(in the rows, 128 means zero)
The same turns and mirrors carry the whole set onto itself and the rows of a family onto each other. Which other rows belong to the same family as each row named below? List them in the order they appear above.
These 36 rows form 6 families of 6 rows each.
kupit: [126 162 156 177 146 149 109 135 123  92 127 153 139 153  94 132 112 114
 123 122 128 133 123 118 123 135]
fer: [118 129 151 130  70 149 125 111 136 136 166  82 138  68 115 123 117 106
  95 118  98 146 117 113 108 135]
Nik: [141 135 137 175 130 135 132 128 146 130 151 103 114 114 117 141 135 126
 153 149 112 117  94 165 105 181]
duf: [109 132 154  90  97 163 128 143 111 148 155  75 149 111 129 114 121 105
 124  94 143 107 133 120 126 135]
tivi: [123 137 150 104  92 147 130 149 103 135 170  66 136 108 129 104 117 117
 129  99 138 137 135 134 119 153]
sovor: [128 165 172 156 121 147 133 128 139  88 151 143 127 151  94 119 108 112
 134 112 119 148 136 125 108 139]
ves: [129 132 136 158  82 134 113 121 117 126 163  83 134  64 116 122 119 118
  92 130 101 163 111 119 112 149]
vif: [140 107 144 124 137 134 161 120 158 138 131  99 115 152 143 133 108 125
 125 129 119 123 122 127 112  99]
Fivub: [150 109 125 160 155 121 139 132 133 130 119 104 116 152 143 138 111 139
 117 145 124 133 110 129 121 110]
vup: [119 161 177 141 121 158 134 122 149  97 146 147 133 154  94 123 106 101
 132 107 119 131 136 120 110 129]
feve: [142 104 128 149 158 131 139 128 139 137 111 108 124 154 143 143 113 132
 115 141 127 116 109 122 124  98]
gakat: [113 129 145 138  83 146 103 165 118 171 122 159 164  93 102 118 119 103
 118 159 144 135 111 106 103 153]
moru: [133 140 134 135 106 135 115 159  83 125 164  68 135 105 129 105 119 130
 125 112 142 148 127 138 126 163]
Bivad: [123 128 157 131 118 158 147 112 174 150 149 106 123 121 117 145 135 104
 155 132 111  86 102 153 102 159]
Zap: [132 165 161 176 134 143 121 136 128  85 141 146 131 150  95 122 110 116
 129 121 122 148 128 125 115 143]
fus: [105 124 153 120  80 163 117 108 138 150 149  94 152  74 116 135 119  94
  87 114 105 118 111 101 116 118]
gira: [119 124 149 141 134 165 130 114 164 154 131 116 135 123 116 156 138 103
 146 137 117  66  93 144 113 150]
kimim: [136 104 138 131 148 138 149 122 151 142 117 107 124 154 142 139 112 124
 118 132 125 111 114 120 118  94]
kelu: [114 159 174 144 133 163 124 123 144 102 133 154 144 156  94 131 113  99
 124 108 124 115 130 111 118 121]
rado: [120 133 146 141  74 140 110 165 118 164 134 152 155  91 101 109 116 108
 122 159 140 153 115 112  97 162]
kofe: [147 108 140 135 134 124 160 123 152 129 137  95 108 150 142 127 106 133
 128 135 119 139 123 133 109 109]
tolis: [115 130 128 134 132 154  91 161  79 144 127  89 162 113 129 129 127 119
 109 112 153 101 112 116 147 139]
Doza: [113 131 154 124  68 148 116 159 129 171 132 151 158  94 101 110 116  99
 124 154 138 141 118 108  97 154]
suke: [117 133 150 130  68 144 117 161 126 167 137 151 153  92 102 107 115 106
 125 156 138 151 120 112  94 159]
zerum: [124 125 135 167 149 154 116 127 146 149 121 119 137 121 117 160 142 113
 141 147 122  74  84 147 121 158]
Feri: [128 136 123 151 128 138  94 165  70 131 142  80 147 107 130 118 124 131
 115 118 149 130 117 129 140 158]
sume: [109 129 150 128  76 151 109 160 126 175 125 157 163  94 101 117 118  98
 120 155 142 132 115 105 102 150]
bota: [128 130 125 178 101 135  93 129 101 129 144  93 144  68 116 133 124 121
  84 137 109 151  99 114 123 146]
vumi: [118 159 163 163 145 159 111 130 133 100 122 158 146 158  95 135 112 106
 120 117 129 115 122 111 125 124]
rin: [118 132 141 145  82 142 103 166 113 166 127 157 159  92 103 114 118 107
 119 162 141 145 111 112 102 158]
rutip: [105 129 144 104 118 166 107 149  97 154 135  87 162 116 129 126 126 105
 113  98 149  88 120 112 139 127]
nuzut: [117 125 126 168 110 148  84 126 105 142 128 101 158  71 117 143 126 113
  76 135 114 123  95 101 133 129]
vodu: [153 110 131 153 144 117 151 130 140 125 131  98 108 148 141 132 108 140
 126 141 120 145 118 135 114 115]
vis: [104 122 142 140 100 162  97 115 124 152 130 101 161  76 116 145 125  98
  78 123 112 107 101  94 130 115]
Buzi: [135 133 152 148 116 144 148 118 164 136 161 100 113 115 115 137 134 116
 160 139 107 110 101 164  98 174]
Tes: [136 130 129 185 148 141 117 132 137 136 132 114 127 117 116 152 140 125
 145 154 119  99  86 157 117 174]

Which other rows belong to the same family as Fivub? vif, feve, kimim, kofe, vodu
Which other rows belong to the same family as Doza? gakat, rado, suke, sume, rin
Which other rows belong to the same family as Bivad? Nik, gira, zerum, Buzi, Tes
Which other rows belong to the same family as bota? fer, ves, fus, nuzut, vis

The same turns and mirrors carry the whole set onto itself and the rows of a family onto each other. Which other rows belong to the same family as each row named below? List them in the order they appear above.
These 32 rows form 4 families of 8 rows each.
Roba: [111 112 144 133 141 125 108 104 112 127 145 117 152 168 123 116 132 146
 100 136 137 122 140 109 113  92 108 176  99 122 140  82 151 147 150]
tusok: [126 112 125 126 164  97 149 110 137 106 127 122 128 130 114 110 109 101
 128 124 149 127 137 148  93 155 139 120 101 168 143 104 123 142 116]
todo: [126 158 118 151 106  55 117 129 134 149 114 125 146 110 144 122 129 103
 151 123 122 124  87 156 131 169 153 101 150 135 146 137 118 117 148]
mov: [130 155 140 147  76 101  86 101 132 181 123 110 165 142 154 120 155 149
 113 149 116 141 126 118 145 127 125 150 149  99 116 115 136 132 178]
pevi: [131 121 118 134 158  97 121 118 120  96 138 132 121 138 121 104  98  94
 129 112 155 113 115 149  83 150 124 128 103 160 147 116 122 149 122]
Bimu: [139 154 120 149 102  62 112 134 147 149  96 123 146 102 142 107 127 102
 159 118 140 145 104 148 113 162 155 117 145 143 133 152 123 127 158]
Naz: [120 118 133 134 109  89 135 122 112 147 104 118 133 125 117  90 115 106
 147 128 177 149 144 138 146 138 114 142 103  84 104 129 123 136 157]
gimad: [126 153 143 143  90  92 101 110 140 182 110 106 169 141 148 130 162 159
 112 150 116 139 125 112 159 115 142 144 138 102 118 117 141 119 172]
zugip: [125 131 143 105 129  70 112  99 125 148 131 119 126 143 160 160 175 102
  97 122 153 125 142 131 120 157 121 136 110 133 120  87 118  99 142]
noz: [132 115 144 127 141 135 104 101 126 130 133 114 144 168 126 113 132 151
  90 139 147 128 153 104 110  96 114 170  92 128 120  94 146 152 145]
gisak: [141 159 118 141 143  92  77 136 137 140 142 109 162 158 166 130 151 145
 104 134  99 100  94 123  91 121 151 135 141 170 151 102 138 126 132]
Zuzoz: [131 159 127 153  78  97  81 115 122 185 115 116 160 142 154 130 147 156
 110 133 128 129  99 112 144 104 134 150 137 103 119 125 142 127 178]
tidir: [129 129 150 115 118  81 116 105 137 153 135 118 133 133 158 150 168  85
 107 131 157 128 150 127 112 154 125 131 105 148 127  89 134  87 136]
Fozo: [117 119 134 130 142 132 116  90 112 141 147 114 141 171 127 132 128 155
  80 140 137 111 132 112 123  96 120 151  93 129 128  78 143 143 135]
muta: [128 162 131 144 145  85 107 131 150 135 136 120 159 144 168 131 131 146
 104 131 110  97  86 126  92 122 164 123 136 178 151  98 146 115 143]
Tived: [139 155 128 144 140 100  86 106 148 132 144 121 157 154 152 145 146 148
  95 134  93 104  96 123  96 127 152 129 138 180 162 105 140 132 136]
nol: [129 140 121 174 122 117 102 130 133 123 120 120 167 139 111  67  93 149
 145 143 113 125 101 128 125 113 145 137 135 124 149 149 140 166 151]
kava: [140 160 140 136 135 103  88 124 152 138 156 100 157 144 146 126 156 144
 107 129 104 105  99 114  70 135 148 132 135 170 156 120 145 116 134]
fivog: [131 141 114 176 128 124 126 112 116 123 124 139 158 135 124  84  94 152
 142 136 121 127  98 139 114  98 136 141 133 127 156 141 142 175 145]
vef: [129 145 111 164 129 109 105 125 124 124 113 120 158 146 112  85  92 167
 133 131 112 124  90 134 129 111 141 140 137 114 139 145 129 180 158]
Lunon: [126 132 140 103 116  71 104 112 144 166 119  99 130 137 144 153 163 106
  96 121 155 128 137 120 124 162 139 127 104 144 106  88 125  95 148]
sete: [129 112 122 135  98 108 122  94 110 155 107 118 126 127 100 106 125 111
 134 127 166 158 150 133 145 138 110 147 103  94 111 132 120 153 151]
Livak: [109 119 130 139 127  88 124  98 116 147  95 134 128 128 124 101 111 113
 145 133 152 144 136 155 166 131 107 146  98  83 106 119 115 145 155]
ruvo: [113 114 146 138 108  95 137  95 121 132 108 130 131 124 106  97 117 107
 137 132 168 149 148 135 153 149 114 139 102  87 116 133 120 140 160]
vun: [126 130 124 124 181  99 110 111 134 108 121 121 119 150 118  99 105 110
 134 107 156 106 126 129  90 149 120 107  99 150 133 117 122 144 114]
niku: [122 149 147 152  81  93 102 111 135 176 130 113 165 121 152 127 162 147
 116 154 101 142 109 139 145 117 135 170 134 104 129 122 139 118 176]
fama: [134 149 111 132 109  66 100 108 138 147 123 134 144 103 138 113 123 117
 157 125 116 124 101 162 120 186 138 112 152 139 127 151 120 123 137]
Gudo: [122 128 144 115 133  69 102 122 119 177 143 114 117 130 167 150 162  92
 113 120 148 129 145 121 116 155 111 140 102 136 121 106 123 100 139]
zod: [114 129 160 143 153 126 111 113 130 136 127 100 138 168 132 112 144 139
  93 136 140 124 135 105 114  79 119 165  82 115 136  89 141 139 150]
gikab: [142 161 121 146 111  61 105 126 146 144 105 121 141 114 147 112 134 105
 140 129 128 127 104 151 132 179 157  98 146 135 128 153 107 118 143]
Vuleb: [126 150 127 160 130 123 109 100 150 107 108 119 166 142 102  78 106 164
 138 142 109 120  91 147 120 112 144 137 130 118 142 133 136 162 151]
tilu: [124 117 125 131 176  85 128 128 126  90 128 128 127 140 116 107 112 102
 128 116 149 108 119 141  98 143 140 123  96 158 152 119 123 133 114]

Which other rows belong to the same family as Tived? todo, pevi, Naz, gimad, noz, tidir, vef
Which other rows belong to the same family as tilu? Roba, mov, zugip, gisak, nol, ruvo, gikab
Which other rows belong to the same family as fama? kava, Livak, vun, niku, Gudo, zod, Vuleb

The same turns and mirrors carry the whole set onto itself and the rows of a family onto each other. Which other rows belong to the same family as each row named below? List them in the order they appear above.
These 32 rows form 4 families of 8 rows each.
Kupa: [148 111 119 146 154 113 183 142 207 131 110 133 152 112 143 147  92 132
 142 157 138]
sumiz: [119 125  96 114 154 128 183 125 159 131  81 139 173 120 146 138 137 111
 149 140 161]
Nabo: [134 115  86 183 142 158 185 125 185 105 126 143 149 113 117 174 128 138
 147 140 125]
rataf: [154 128 118 151 129 126 168 170 160 119 131 137 117 132  96 147 118  46
 170  98 126]
roved: [112 120 100 195 119 145 152 155 173  87 135 127 124 123  98 170 120  83
 177  93 134]
Fav: [151 109  62 142 126 118 151 161 166 106 120 129 184  90 138 179 123 122
 131 134 168]
milu: [150 112 113 157 152 112 189 142 211 113 107 130 158 116 140 159 101 134
 151 156 134]
devaf: [132 105 109 184 107 120 135 140 154  79 107 128 127 128 135 178 115  66
 153  96 145]
Fila: [154 112 118 150 148 108 181 138 207 124 102 132 154 116 148 156  94 129
 141 158 139]
valu: [163 124 121 149 124 117 160 166 154 112 119 135 119 138 109 152 117  41
 162 100 132]
pob: [137 117  57 144 136 133 161 169 176 115 139 130 184  88 115 166 123 133
 143 134 160]
sifu: [109 129  91 117 158 139 189 130 167 135  94 139 172 117 127 133 140 120
 159 139 156]
boro: [116 116  77 145 115 119 155 174 151  72 134 178 134 115 106 131 121  95
 168 100 115]
Lef: [115 105 127 158 121 121 120 140 152 126 117 130 112 124 135 148  99  62
 138  94 153]
gos: [162 127 118 157 123 123 168 165 158 107 124 133 121 137 101 157 121  44
 170 100 129]
Kogib: [108 114  88 128 123 117 145 174 147  99 137 179 123 113 109 113 111  93
 156 102 119]
Legen: [135 136 106 131 143 105 163 146 148  97 137 129 107 117 106 129 108 109
 167  64 162]
naguz: [118 130  82 128 152 139 198 131 169 115  88 135 179 118 124 149 149 120
 169 139 153]
tur: [150 101  93 175 133 132 169 112 167  97  98 148 153 117 155 186 126 120
 123 142 135]
tida: [119 106  94 127 114 102 134 166 138  90 121 178 129 116 134 120 107  80
 143 101 127]
nuf: [129 113  67 127 143 130 150 168 169 139 140 132 173  86 118 149 110 131
 130 132 165]
Vol: [126 124  91 124 147 129 191 126 161 107  78 138 180 123 145 156 146 114
 159 142 158]
bevug: [130 105  82 144 107 106 145 167 142  62 118 176 137 120 129 140 121  85
 157 101 121]
ravab: [141 105  71 126 134 115 141 158 159 133 123 129 177  90 142 160 110 120
 119 134 171]
sus: [ 96 121 114 169 131 148 140 153 166 134 143 130 108 117  98 137 104  81
 161  91 139]
lenu: [140 137  96 142 136 106 172 149 151  75 132 126 114 120 103 143 114 109
 177  65 159]
lugup: [157 127 124 144 127 120 160 167 155 124 127 137 113 137 105 144 115  43
 162  99 130]
sos: [137 102 114 149 149 135 155 111 161 143 108 150 136 113 154 155 109 115
 105 140 140]
Roko: [142 132 109 125 138  93 158 141 140  91 123 128 107 121 123 134 104 100
 155  64 168]
nisoz: [150 131 103 140 130  96 164 140 142  69 120 125 117 125 123 148 113 100
 165  65 163]
Varup: [118 115 100 156 159 156 170 126 180 152 135 151 134 106 117 143 112 134
 129 138 126]
lem: [145 116 113 153 155 117 188 147 213 124 113 132 154 112 136 151  97 137
 150 155 135]

Which other rows belong to the same family as milu? Kupa, rataf, Fila, valu, gos, lugup, lem
Which other rows belong to the same family as ravab? Fav, pob, boro, Kogib, tida, nuf, bevug

